Each row is where one point has got to under a steady rotation. How many steps took it there?
The counts run from 0 to 468.
3	3	-24	-20	-11	4	-11	-10	-25	21	-2	1	-9	1	-13	0	-4	2	-20	-4	5	-6	0	6	22	-18	-6	11	0	2	-18	-2	10	7	-7	1	6	3	2	0	4	7	-4	-10	-26	5	-7 | 127
-26	13	3	9	22	9	3	1	16	-5	-9	14	-7	9	-14	-22	-6	-6	4	4	-3	-17	4	0	-5	-5	15	9	6	-12	-22	0	6	3	-3	0	0	3	16	4	-8	3	-3	-19	-5	-6	-5 | 187
-19	6	-14	-6	6	7	7	-6	-8	11	-4	4	2	-4	-16	-15	-13	3	-5	10	6	-9	-6	-2	9	-20	-2	14	-5	8	-30	6	1	-6	-6	4	16	13	-2	-1	-2	17	5	-16	-8	-7	10 | 46
-19	-8	-20	0	16	9	-5	0	-9	-13	-7	-1	-10	22	-17	2	-16	-6	-14	-7	8	-2	10	11	2	-15	2	13	9	-3	4	-4	10	-2	13	6	-9	-6	14	17	-10	6	-11	-11	-19	3	6 | 223
-3	6	-14	-4	11	15	5	-12	0	1	-7	3	-11	14	-6	-11	-6	-13	-2	2	12	-19	-4	4	12	-15	10	15	-10	-18	-13	-26	4	17	5	-14	9	8	3	-9	-4	-3	-13	-9	-11	4	3 | 54
-27	16	-6	-16	6	-3	-1	6	0	3	-15	6	-3	10	-12	-9	-14	13	4	-6	-3	12	5	0	-9	-15	9	-2	1	3	-9	14	13	2	4	2	-10	-1	24	12	-3	15	3	-15	-8	-1	21 | 356
-24	13	2	-6	12	2	-10	10	-1	3	0	6	-5	6	-21	5	1	5	-12	7	-8	-1	-1	1	-8	-1	2	-3	-8	-14	-13	8	-2	-2	-10	10	-8	5	33	9	-4	16	-12	-19	-22	5	0 | 109
-20	2	-12	-4	8	13	-2	6	-6	-6	-7	2	-8	14	-3	-2	-16	9	-20	-6	6	-4	3	-1	11	-13	-23	6	15	8	-6	2	9	-6	0	17	-5	-1	0	22	1	3	1	-25	-8	-5	-5 | 10
6	9	-4	-15	-16	-4	-2	-22	-11	13	0	4	-5	18	1	10	-24	-1	11	2	-11	-7	1	6	7	-21	5	5	-5	-10	-17	-2	18	-10	5	-14	-4	8	2	10	-3	6	-23	2	-1	12	-1 | 62
-14	9	-3	-16	-6	16	6	-17	-2	12	-5	-3	-22	21	-5	1	1	-4	-4	-8	14	-6	5	-16	24	-2	-6	-5	-18	-9	-18	-12	3	14	0	-11	9	-5	9	-3	-3	15	-15	-13	-19	6	4 | 136
2	10	10	-15	-1	2	10	-14	10	19	8	-3	2	-7	8	-9	-18	12	-2	10	-13	-16	4	-5	10	-7	-9	10	-4	-4	-12	-12	13	4	-7	16	-2	14	14	-1	12	-15	-12	-26	6	0	-6 | 416
-10	9	0	-21	-2	-5	-3	1	-8	8	-12	17	5	12	-8	2	-12	8	10	1	0	17	-3	-1	-7	-14	2	-2	-2	-5	-19	8	17	0	11	-2	-18	8	29	3	-5	18	0	-16	-2	2	21 | 357
-8	-1	3	-17	3	3	21	-6	-14	10	-1	18	9	2	1	-9	-15	-6	7	2	9	-6	0	-1	16	-20	5	11	-7	6	-19	-1	15	-14	25	1	3	15	-3	0	-9	8	9	-19	7	1	10 | 293
-3	16	1	-14	0	2	10	-8	7	1	11	1	-11	12	1	10	-12	-3	5	-3	-9	-12	0	4	-3	-10	8	-7	-27	-8	0	-10	5	-10	13	-11	-9	21	19	0	-13	1	-23	5	-15	15	21 | 67
11	9	7	-14	10	22	9	6	-1	6	7	7	2	16	-6	4	2	10	0	4	12	3	-6	-18	7	-3	-8	9	4	-7	-20	-13	5	4	0	6	-6	15	18	0	11	11	8	-37	-4	-10	-6 | 253
1	-2	1	-5	10	6	-5	-4	-9	-5	19	8	0	3	-15	10	-5	4	-15	5	-10	-6	1	0	-12	-2	-3	6	-6	-8	-14	6	2	-25	-4	15	-10	19	22	6	-9	8	-9	-21	-17	3	-8 | 322
-23	15	-9	7	9	5	4	7	23	-10	5	0	-9	4	-3	-9	-17	-4	-9	2	-7	-25	-9	10	6	-22	-10	9	-6	-8	-12	-7	-8	-2	-12	1	-9	12	7	0	-10	6	-9	-10	-13	-4	8 | 182
-8	15	6	-35	-8	9	10	-3	4	13	-11	-3	-9	15	11	-9	-6	-3	6	-13	8	2	4	1	25	-8	2	-2	-14	8	-4	-13	15	14	12	0	-6	1	7	-5	2	6	-4	-15	3	8	17 | 134
6	2	-5	-27	-7	2	-8	-2	-21	18	-7	-2	1	11	-3	-6	0	12	-6	-12	-6	10	11	1	10	-14	1	14	-1	6	-23	-2	29	4	3	16	-3	6	11	1	3	0	11	-24	0	2	-4 | 125
-28	19	-2	4	12	2	8	10	26	-5	-5	7	-6	2	4	-19	-21	2	-1	3	-7	-21	-8	10	-1	-21	-8	6	-3	-5	-4	-9	5	3	-7	7	-11	10	7	5	-8	-6	-8	-18	5	-3	13 | 183
3	13	7	-2	7	-1	-4	0	-1	-6	0	10	3	19	-10	-8	-3	0	15	4	-21	-1	6	2	-5	-11	11	17	1	-18	-30	-7	17	-10	-2	4	-11	14	20	-1	-10	2	1	-21	8	2	-8 | 189
-9	21	-4	-3	2	6	14	13	10	-11	9	20	-4	16	9	0	-27	-3	10	9	-3	-8	-15	1	5	-15	-11	-3	9	-2	-4	-9	1	-12	15	-6	-6	11	3	15	-1	1	0	-15	6	-4	13 | 393
12	12	-15	-26	-11	10	-4	-1	-1	7	9	-11	-20	3	-8	-1	-10	-8	-6	-7	4	-7	3	6	23	-14	1	7	-8	7	-2	-13	-1	9	6	-7	-8	7	11	-9	4	14	-5	-4	-23	8	10 | 131
-14	-4	-17	-2	6	7	16	-7	-4	-3	5	2	-5	7	-3	-7	-12	-11	-9	-11	-2	-23	2	6	22	-19	-5	15	-9	7	-20	-6	12	-17	9	2	15	9	-16	-2	-19	2	2	-10	-14	-2	5 | 296
-10	15	3	-10	4	13	17	-11	11	12	5	1	-8	2	19	-7	-12	7	-13	1	2	-31	-1	0	12	-10	-7	0	1	0	-2	-10	6	4	-8	1	13	7	-10	14	9	-15	-9	-18	-19	-10	-9 | 169
-13	17	-6	-21	-3	5	-2	1	-4	7	3	-6	-10	1	-12	-1	-8	-2	-20	7	12	-17	-6	26	17	-16	6	12	2	-3	-3	0	2	12	-13	1	-12	-3	15	3	7	11	-9	-11	-24	6	-1 | 341
-28	14	15	-12	-8	0	1	5	18	-2	4	2	-23	4	9	-10	-12	-2	-11	-9	-12	-16	-2	15	7	-4	-12	-5	2	2	-7	8	11	3	-17	9	-10	-9	7	3	-5	4	-12	-22	-4	6	-1 | 101
-7	11	13	-19	-13	-1	-1	-4	10	5	0	-4	-11	20	6	-2	-6	9	1	-12	-8	2	2	6	12	-3	-18	-1	-11	-5	-25	-8	17	14	-9	3	-16	0	23	-13	3	11	-16	-17	8	5	6 | 348
-15	13	7	-17	-5	-11	-1	6	-7	9	0	23	0	0	-12	-4	-13	11	0	8	-13	8	-3	2	-8	-3	-5	-1	6	2	-27	18	15	-4	0	12	-12	3	28	3	-3	13	0	-27	4	1	8 | 111
-6	32	-5	-19	-13	-8	2	-1	-3	18	-10	4	4	8	6	2	-19	10	14	7	-14	-4	0	5	3	-28	5	-4	-6	-5	-5	1	10	2	0	-9	-7	13	18	16	10	-1	-11	-2	-3	3	12 | 275
-28	13	8	5	-1	2	12	-1	9	4	8	6	0	1	0	-3	-25	3	-4	10	-1	-21	-4	3	16	-16	-14	8	4	2	-22	9	-2	-9	-14	-1	1	6	-1	11	-3	24	-5	-18	-8	-9	-7 | 178
-13	2	1	-11	13	12	3	2	-3	-3	8	11	-11	-7	-6	-12	13	-8	-30	-4	5	-21	-5	14	3	4	4	8	-7	-2	-18	-4	6	6	-9	17	4	4	6	-8	-8	-6	2	-30	-18	1	-3 | 332
2	8	3	-26	-9	15	5	-11	-1	11	-6	0	-15	20	7	0	2	-5	4	-9	14	1	1	-8	24	-4	-4	0	-19	-4	-10	-18	10	14	7	-7	-4	3	14	-5	-1	12	-10	-17	-5	12	8 | 135
-26	-16	-6	3	11	10	7	-19	5	2	-3	8	-19	14	-8	-11	-22	-3	-15	-13	4	-8	9	-6	7	-6	-15	6	12	6	-12	0	14	1	9	8	-2	-14	5	0	-13	4	-13	-27	-4	-2	2 | 219
-4	-3	11	-23	1	3	13	-17	-6	15	13	-8	0	10	0	6	-17	10	-2	-4	-6	4	24	-3	0	6	2	0	-3	18	-16	10	22	-14	15	12	2	2	13	7	-2	4	-3	-21	-12	-1	1 | 452
2	8	-4	-11	0	3	-11	-5	4	4	0	-7	-14	17	-18	4	-25	13	8	2	-10	10	3	-2	-6	-6	-3	7	4	-7	-8	-7	8	11	5	-3	-18	6	40	2	4	10	-12	-10	-7	1	10 | 353
-21	-2	4	-10	11	20	16	-4	1	1	5	9	-18	7	-5	-9	-7	-4	-15	-2	15	-9	3	-11	13	11	-14	-3	0	13	-5	-3	2	-1	6	9	10	0	7	3	-7	7	-1	-33	-17	-1	2 | 5
9	17	-2	-21	-2	16	4	-2	-12	0	19	7	-10	-1	-5	5	-2	-11	-6	7	1	-18	-5	1	6	-3	7	0	-13	1	-15	-3	4	-18	4	-2	13	30	-9	7	-7	4	7	-12	-25	3	-7 | 163
-25	-3	-2	-13	3	-4	19	-8	-4	20	-1	1	5	-6	-1	-3	-22	8	-11	0	7	-13	9	9	17	-22	5	3	0	11	-2	9	6	5	9	-4	-3	-10	17	2	1	10	-9	-13	-19	-4	7 | 210
-3	3	-4	-8	4	-5	16	-19	3	21	-3	15	4	4	8	-8	-15	18	8	-5	-17	-3	5	-20	1	-16	-12	-1	-11	-1	-20	-5	18	-1	6	2	3	17	13	-6	-3	-12	-8	-15	1	-6	8 | 284
-9	2	-14	-9	-8	-7	-4	-18	-10	4	5	15	-19	3	-9	-2	-13	-13	-17	-7	-12	-16	2	12	1	-13	9	1	-1	2	-18	14	14	-7	6	-13	-1	-4	4	-7	-16	2	-15	1	-21	15	3 | 441
-1	19	7	-26	3	8	3	2	1	2	2	-2	-15	13	2	1	-10	9	-2	1	-3	1	15	4	-12	12	15	-10	6	7	1	7	21	-7	13	9	-3	6	15	23	7	-10	3	-24	-17	0	-3 | 238
